[  2 -47  44  -7  17  32 -31  34]  Zokeb
[ 13 -26 -51   0 -14  -4 -27 -48]  Palud
[  1  24  -6 -15  46 -45 -13 -30]  Lipad
[ 31  46 -13  24 -45  -6 -15 -14]  mag
[ 51 -34  49  44 -35  25 -23  19]  fetuk
miss fetuk: [-35  19  44  25 -23  49  51] -> [-34]
miss Lipad: [-15  24 -30  -6   1  46 -45] -> [-13]
rev: [ 19 -23  25 -35] -> fetuk
rev: [-13 -45  46 -15  -6  24] -> Lipad
rev: [-13 -45  46 -15] -> Lipad

[-18   1  17   2  18   2   0   7] : zim
[ 2 -7 11  6 -7  1  4  7] : kob
[-19  32 -50 -27  14 -17   1   1] : fol
[ -2   2   0  -4  16  23 -23 -36] : mag
[ 6  1  4  7 -7 -5 10 14] : fetuk
which: [6 1 4] -> fetuk
miss zim: [ 18   2   0 -18   2   1   7] -> [17]
which: [ 6  1  4  7 -7] -> fetuk
rev: [ 7  4  1 -7] -> kob
miss fetuk: [14 10 -5 -7  6  4  1] -> [7]

[ 16  17 -34  18] : Palud
[-27  18  17 -34] : ratev
[ 18 -43  46  -6] : Zokeb
miss Palud: [ 18 -34  16] -> [17]
which: [ 18  17 -34] -> ratev

[-50  37 -19 -25 -20 -32  16  34] = boseg
[ 24 -39 -19 -16  21   0  -7 -16] = Dema
[ 44 -29   5  19   2  11  -2 -12] = mag
[-14  24 -38 -19   9 -17   6  11] = fol
which: [ 24 -39 -19 -16  21   0  -7] -> Dema
which: [-50  37 -19 -25 -20] -> boseg
rev: [  0  21 -16 -19 -39  24] -> Dema
which: [ 24 -38 -19] -> fol
rev: [-19 -38] -> fol
miss boseg: [ 37 -25 -20 -50 -32  16  34] -> [-19]
rev: [ 16 -32 -20 -25] -> boseg

[ 17   0  47 -51   6  45  52] : fol
[ 47 -51   6  45  51  45 -29] : fetuk
[  0  -5 -30  -8 -13  -2 -29] : boseg
[ 29 -43  33  28  51 -38  18] : zet
[ 29 -43  33  31  51 -38  18] : ratev
which: [ 17   0  47 -51   6  45  52] -> fol
rev: [ 52  45   6 -51  47] -> fol
which: [ 29 -43  33  31  51 -38  18] -> ratev
miss zet: [ 18 -38  33  51  28 -43] -> [29]

[  0 -20 -51 -35   3  11   9  49  17  47   0  -8   0  10  31  -3  21   5
 -19   9 -33  26  38 -13  15 -23   3] -> Zokeb
[ 18 -23 -25 -27   2  -2  -8  14   0  19  28 -18   8  -1   5 -11 -16   3
   0  17   0  24  11 -13 -18 -30   7] -> Dema
[ 22  12  51  38   3 -16 -29 -58 -31 -59 -28  -1  15 -14 -44   5 -40  -1
  36  -4  50 -20 -50   9 -32  20   5] -> boseg
miss boseg: [ 38  -1  -1  12   3 -40 -14  15   5  50 -59 -44 -32  36  20  22 -58 -20
 -50  -4   5 -16  51   9 -28 -31] -> [-29]
which: [ 26  38 -13] -> Zokeb

[ -8 -16  24 -47]  kob
[-16  -8 -35 -36]  mag
[-18  16 -14  56]  ratev
[ 36  -1 -20   6]  boseg
[-10 -11 -17 -29]  Zokeb
[-21  13 -18  53]  Dema
[-25  -7  40 -32]  Lipad
[-19   9 -29  39]  Palud
[-16  -8  39 -36]  zet
[-25  -7  40  56]  fetuk
miss mag: [-35 -16  -8] -> [-36]
miss Zokeb: [-29 -10 -17] -> [-11]
which: [-16  -8 -35 -36] -> mag
miss Lipad: [-32 -25  40] -> [-7]

[-55   4   5  -8  12 -31  19 -12  17   1 -11  -8   0   2  -5  -9]  fol
[-10   6  -8   1 -14  -9   2 -10  -3  -3   2   1   2  -1  10   1]  Lipad
[-55   0   4   8  -3   3  -7   1  17  18  -3  -4  12   3   7   5]  zim
[ 23   0  18   2 -22 -14  16   0  -4   1  -3  -4  -2  -6 -18   8]  zet
[-34  27 -13   6  17 -17  -9  -6 -12 -25   1  -1 -11  -4  -4  25]  ratev
[ 13  12  -5  10  12  -5 -16   3   2  12  -4   3   0   1   9  -7]  kob
[  3  10  23  -4   6  -9   6   7   3 -26   2   3   8   3 -10 -21]  Palud
[ 12  -7  15  -3 -11   1   1  -2 -16  17 -10   3 -15   0  -9   7]  boseg
[-10  -3  -3   2   1   2   0  10   4  -7   4   5  -7  -1 -13   5]  Zokeb
miss Palud: [  3   6   3  -4   2   7 -26  10 -10  23   3   3 -21   6   8] -> [-9]
rev: [ 10  -1   2   1   2  -3  -3 -10] -> Lipad

[  2 -31   9  18 -15   7   7  15  17  -2  -6  12  -1   3   9   5   4 -32
 -16   3  -9  12  -5  -1   8   0  24   9   0  -9  -8  15  10   4   3 -11
  -8  -4  -4   1  -2  10   1  -5  -1   7  -2  29]  boseg
[-13   3   0   2   8 -20  10 -24   8  14 -10   7   3 -13  -5 -10   3  15
  -4  -3  -7  12   0  -3   5   2 -18 -21  -7  -5  -7 -14  -4 -15   1  47
   3 -11  -8   8  -1  40  -5  15   2  14 -18   9]  zet
[  3 -13  -5 -10   3  15  -4  -3  -6  12  12  -4  -6  -7   3   0 -11 -24
   8   2   5  -3   4  -2 -10  12   4   6 -25  11  -7   3   4  -7   6  -7
   1 -25  17 -23  14 -27  -1 -20   8   1  -8  20]  Dema
rev: [-4 -8] -> boseg
rev: [ 12  -7  -3  -4  15   3 -10  -5 -13   3] -> zet
rev: [ 0  3 -7] -> Dema
rev: [ 3  4 10 15 -8 -9  0] -> boseg
miss Dema: [  3  14   2  20  17   4   8   3   1   1   6 -23 -10  -5   4  11  -4  -7
 -13   3  -1  -3 -11   4  -6 -27  12 -10  -7  12 -25   5   8  -7  -7  -3
  -4   0 -25  -8   3   6  -6  15  -2  12 -20] -> [-24]
which: [ 24   9   0  -9  -8  15  10   4   3 -11  -8  -4] -> boseg

[ 10  36 -16 -14 -38  -8   8   7 -49  12 -14 -38   4  10 -31  -1 -25 -19
 -34   7 -33 -23  37   2 -14 -38  -5 -29  15  -2  -1  -9  20  24 -21  36
   1 -27 -10  -1  19   6 -20 -51 -15  18] : zim
[ 16  22  17   2   4 -11  17  26  16  13   3 -41  16  28  -6  12  22  -7
  16  30 -33 -13  -3 -26  11   8  36  14  -6 -10  32   8 -16 -15  33 -17
  33  46  -9   5 -17  13   5  42   4   0] : fol
[  9   5  27   5  46  37  15   5  45  -6   4  23  16  22  17   2   4 -11
  17  26  16  16  27   8  13  24  46  10 -12  -9  -3   5 -12 -16  43 -17
  37  50  -1  10 -20   9   7  42   8   5] : Palud
[ 55 -23   2   0  -9  30  18  -7  -6  19   3 -41  16  28  -6  12  22  -7
  16  18 -33 -13  -3 -26  11   8  36  14  -6 -10  32   8 -16 -15  33  35
   4  11  -4   4  -6  23  24 -37 -25 -34] : zet
[ 13   9  31   3  51  36  16   2  38  -8   9  25  15  24  12   9  16 -23
 -19  37   7 -33 -34 -12  19  22  45  14  -8  -5   1   1 -12 -11  33 -19
  26  50   2   7 -23  17  10  40   4   6] : Dema
which: [-19 -34   7 -33 -23  37] -> zim
which: [-16  43 -17  37  50  -1  10 -20   9] -> Palud
miss zet: [ -3 -37   8 -41  22 -10  16 -13  -4  36  18  -6   4 -26   4  14 -16  -6
  -6  33   8  28  35  18  11  -7  55 -23 -15  -7   2 -25  -9   0 -34 -33
  -6  11   3  12  23  16  19  30  24] -> [32]
miss zet: [ 12  14  36 -23  11  30 -41  11  32  23  24  35   8  18  16  -7  -6   3
 -33 -10  55   0  18 -34  -6  28  -6  -7  -9 -15   4  16 -16  22   4  33
 -25   8  -6  -4  -3 -26 -37 -13   2] -> [19]
which: [13  5] -> fol
which: [ 16  22  17   2   4 -11  17  26  16  16] -> Palud

[ 23 -13   4  22  -8  -7  12  21   1   3   0  38  -7 -16  41  -1   6  14
 -28 -28 -13 -16] -> zet
[ 16   0  15   8 -12   4  11   7  11  21   0  31   0 -28  31  -1 -24   2
  -2   2  23  11] -> Lipad
[  8  -1   7  -2  -3   9 -14  13  12  -7 -15  22   1 -15 -20   9  -2  36
   1 -33 -10  -3] -> Dema
[ 10  -6 -17   6   3   5 -22 -11  -7  15   4  24 -26 -19  35 -44  23 -16
  -2  -3  -3 -12] -> fetuk
[-46  12  -9 -17  12  -9 -26  14  19 -15 -16 -15  16  30 -47 -17  12 -15
  10 -10   2  -1] -> zim
[ 23 -13   4  22  -8  -7  12  21   1   3   0  38  -7 -16  41  -8   8   1
 -20 -15  24   0] -> boseg
[ 45 -12   5  -6 -23  18  -4  17  -1 -11   0  -4  18 -17   3  38 -14   9
  10  15  -4 -20] -> Palud
[-26  -5  -8  19  -8 -13   6  -8 -13  11   4   1  26  45 -18  18  -4 -14
  -2 -11  -2  -9] -> fol
[ 23 -13   4  22  -8  -7  38  21   1   3   0  38  -7 -16  41  -8   8   1
 -20 -15  24   0] -> mag
which: [ 23 -13   4  22  -8  -7  12  21   1   3   0  38  -7 -16  41  -1   6  14
 -28 -28 -13 -16] -> zet
which: [ -9 -17  12  -9 -26  14  19 -15] -> zim
which: [ 17  -1 -11   0  -4  18 -17   3  38 -14   9  10] -> Palud
which: [ 23 -13   4  22  -8  -7  12  21   1   3   0  38  -7 -16  41  -8   8   1
 -20 -15  24   0] -> boseg
which: [ 8 -1] -> Dema

[  1  -4   2  12   7  -1  -8   9  -3  -3 -21   1   3  16 -21   0  -1 -17
   7   0 -11   5 -11   7  14 -17  17   1  -9  -6   7  15  -1   8  15  15
  -4   9   9   5  13  11  -3 -19   6   1  15  -1   3   2  -9 -21   1  18
   6  -4   0  -6   8  -5   1 -17  10  -2]  Lipad
[  0   6  -5 -24 -18   3  14 -22   7   6  54   4   1 -31  53   1   6  38
 -19   5  22 -19  16 -19 -25  37 -28   2  26   8 -13 -26   3 -17 -29 -30
   5 -19 -22   0 -27 -25   7  39 -20   4 -24   2 -11   1  10  50   4 -29
 -15   7   6   8 -16   8   5  37 -17  11]  fetuk
[  3  -3 -13 -22  15  -2  25  24  -8  -4  22  -6  -2 -19  17 -10  -5  14
  26  -6   1  20  -2 -21  -6   8 -20   5   9  -4 -14 -14  -6 -18 -20 -23
  -8 -19  19  -4   8 -22  -7  18  19  -3 -19   1  11  -6  -6  23  -6 -17
 -18  -8  -7  -3 -17  -4  -6  26 -13  -3]  fol
[ -2 -13   1  28  21 -10  -5  28 -15 -14 -38 -10  10  36 -40  -6 -13 -28
  22 -11 -22  23 -21  22  33 -32  33   6 -11 -15  10  31 -11  19  34  36
 -12  26  29   0  34  30   4 -34  27  -7  28  -4  13  -6 -17 -34 -10  35
  17 -15 -12 -16  18 -15 -11 -23  22   0]  Zokeb
[ -3  -5 -12 -19   3  -4  28   7  -9  -6  50  -7  11 -19  46 -10  -7  28
   9  -8   9   5   0 -18 -10  21 -17  12  27  -6 -13 -10  -7 -16 -18 -20
  -9 -12   3  -5  -4 -19  10  23   5  -6 -15  -2   0  -5  -6  46  -7 -16
 -16 -10  -9  -4 -15  -7  -8  40 -11  15]  ratev
[ -1   4  11  11 -14   3 -22 -22  10   6 -13   9  -2  10  -6  12   8  -8
 -25   9   2 -20   3  10   2  -3  11  -3  -3   5   9   4   8   8  10  12
   9   6 -16   8  -7  10   3  -2 -15   6   9   0 -10   8   6 -16   9   9
   8  10  11   4   7   6   9 -20   3   2]  mag
miss mag: [ 11   2  11  -6   6 -22  10  10   9  10   9   8   6  -1   4   5  -3   4
  11  -3 -10   9   6  12   8 -20  10   6  10  -7   9   6   9   2   0   3
   8   8   9   9   9  10  -2   3  -3   3 -22   8 -25   4  -2  12  -8  11
   3 -13 -20   2   7 -16 -15 -16   8] -> [-14]
miss mag: [  9  12   4 -16  11   9  -2   2  10   6   8 -20   0 -22   3  -6   8  10
  10   8   6   3 -13   2   8  10  11   9   4 -14 -10 -16  11  -2   6   9
   6   8  -3  12  11  -1  -3   3   4   7   9   8   9   9   3  -7   2  10
  10 -20  -3   9   6 -25 -15  -8 -22] -> [5]

[ -3  12  19  40 -27  -2  15   9 -18 -11  -3   4  -9  13   5 -11 -34 -34
   8  27  10 -32  23  22   3   1  -1   1 -21  -1 -33  44 -21  -8 -34  22
   7   2  22  38  25  39   3  -7  17   4  37  -3  -1] -> zim
[  2  19  37  35 -25  -1  14   8 -16 -10  -4   4  -8  13   5 -10 -33 -31
   7  23   9 -29  20  20   3   1  -1   1 -20  -1 -32  41 -17  -7 -29  20
   9   2  20  37  24  36   3  -5  15   2  34  -2   0] -> Palud
[-29  20   8   2  21  37  24  36   3 -11  -4   4  -8  13   5 -10 -33 -32
   7  24   9 -30  21  21   3   1  -1   1 -20  -1 -32  42 -19  -8 -31  20
   8   2  21  37  25  37   3  -6  15   3  35  -2   0] -> Lipad
[ -3  10  17  36 -25  -1  14   8 -16 -10  -4   4  -8  13   5 -10 -33 -32
   7  24   9 -30  21  20   3   1  -1   1 -20  -1 -32  42 -18  -8 -30  20
   8   2  21  37  24  36   3  -6  15   2  35  -2   0] -> kob
[ -3  11  19  39 -26  -2  14   9 -17 -11  -3   4  -9  13   5 -11 -34 -33
   8  26  10 -32  22  22   3   1  -1   1 -21  -1 -33  44 -20  -8 -33  21
   7   2  21  37  25  38   3  -6  16   3  36  -3  -1] -> ratev
which: [ -3  11  19  39 -26  -2  14   9 -17 -11  -3   4  -9  13   5 -11 -34 -33
   8  26  10 -32  22  22   3   1  -1   1 -21  -1 -33  44 -20  -8 -33  21
   7   2  21  37  25  38   3  -6  16   3  36  -3  -1] -> ratev
which: [-30  20   8   2  21  37  24  36   3] -> kob

[ 28  19  49 -25  11   9  17  26  -1 -13 -20  32 -16   1  26  18   8  12
  33  58] = kob
[-30  28   9  16  17   3 -25 -12 -33 -21 -22   3  32  40  35 -28   9  -3
  19 -23] = fol
[ -4  -5 -17  -2  21   6   7  10  24  21  -5  18  12   8  32  26 -16   1
 -11  15] = zet
which: [ 32 -16   1  26  18   8  12] -> kob
miss kob: [ 33  17   1  18   9  11  26  19 -13  12  -1  28  58 -20 -25  26 -16  49
   8] -> [32]

[ 25  -8  12  12  -3 -11 -19  31  36 -24] -> boseg
[-15  -1  25 -11  12  -3   0  20  18   3] -> Lipad
[-17 -31 -25  37 -17 -38   2 -48 -59  47] -> Zokeb
rev: [  0  -3  12 -11  25] -> Lipad
rev: [ -3  12 -11] -> Lipad
which: [-11  12] -> Lipad
which: [-48 -59  47] -> Zokeb

